Each path is a new rotation, seen through one point. The rows after it are directions, each followed by how far the rotation turns it, in degrees a step (0 if it stays put).
Each turn is a multiple of 5 degrees from 10 to 175, or 0.
Each row of a path follows its step; steps can be skipped.
Rotation 1:
step 0: [ -8 -24  -5  -6 -10   5   2  16   3  -4   1  -8  -1  -4  -3 -13 -15  13
  15   1   4 -12  11  -2  10  -8   1 -11   1  -2   5  -8   0 -13   7   6
  -9  -9   1 -11   1]
step 1: [ -4  -2  -2 -11 -16   8  -6   1   2   9  18  -3  11   9  -7   0   1  12
   1   5  -8  -2   0   1  -9   4 -22  -3  -5 -17   2   0   2  -5 -10  -6
 -12 -20  -7  -8  -4]
step 4: [  6   5  -5   6   5   7   2  10  -8  -6 -10   7  14  -4  17  -2  -3 -21
  20 -10  -5  -6  12  -2  -8 -12   4   6   4 -12   1  -8 -12  -6  -3 -10
  -5  -6  10   0  -5]
step 5: [  1  -7  -7   2  15   9  16  12  -6  -2 -11  -3  -2   4 -10  -4   3   2
  18   0   2   0  16  12   4  11  -5   0 -10 -11   5  11   2   4   2 -18
 -15  -7   3  -1  12]
step 6: [ -6  -4  -2  -5  -2  -9  -4  -1  11  -8  -2  -6   7   2 -13 -13  -4   9
  15  13  12  -9  -9   9   1  12 -17   7  -1  16   7   1  -5  10   1  -9
  -4 -19  11  -4  -3]
step 8: [  3   0   0 -16  -8   0   9   2 -18  -3  10   9  13   8   0  11   2 -14
  -1  10   9 -18   5   5   0 -14   1   2 -12   1  -2   2  14 -12   2  -1
   0   7 -11   9 -15]
step 9: [  3 -25   0   1   1  -8   5  16  -2  -1   5  -1  19 -16  -4  12  -1  -2
  11  -6  -2  -4   0   6  -1 -13  11 -13   4  -7   3  10  -7 -14  15   4
  -2  -7  -5   2  -1]
step 10: [ 10   3   8  -4   8   6   4  13   5  -9   8  -7  17   2  -8  -3  -2   2
  -3 -16  -5  -3   6  -9 -11   4  -3   1   2 -18   7  13 -10   1  -8   0
  -1 -27   1 -11   0]
step 13: [ -3  -6   1   0  -4   2 -21  -2 -12   1  -3   8   8   0  14  12 -10  -9
  16   4  -9   2  -3  11 -12 -11 -16   8 -15  -3  -3  -3  -1  -4   6  -7
 -10  -8  12   9 -12]
[-1 -1  0 -6 -3 -1  5  1 -4  2  6 -5 -1 -2 -4 -6 -1  0  1  0  4  0 -3  3
  0 -3  3 -4 -1  2  4  4  0 -1 -1  2  5  0 -1  4 -4] => 40
[ 0 -1 -4 -6  1  2 -1  3  2 -1 -4 -1  3 -6  1 -3 -1  3 -3 -5  2 -2  5  0
  1  4  2  0 -1 -2  2  1 -5  4 -2 -4  2  4  1 -2  1] => 65
[ 0  3  2  3 -1  2  4  3  0 -1  5  6  5 -5  0  0  0  9 -7 -1  0 -1  1 -3
 -1 -1 -1 -3  4  0  0 -2  2 -4  1  1 -2 -1 -2  4  0] => 45
[-1  2  1  1  5 -2 -4 -6 -3 -2 -2 -3  0 -1 -4  0  3  3 -3  4 -1 -4 -4 -6
 -3  0  1  0  3  0  8  2  0  4  0 -2  2 -3 -1 -1  3] => 85
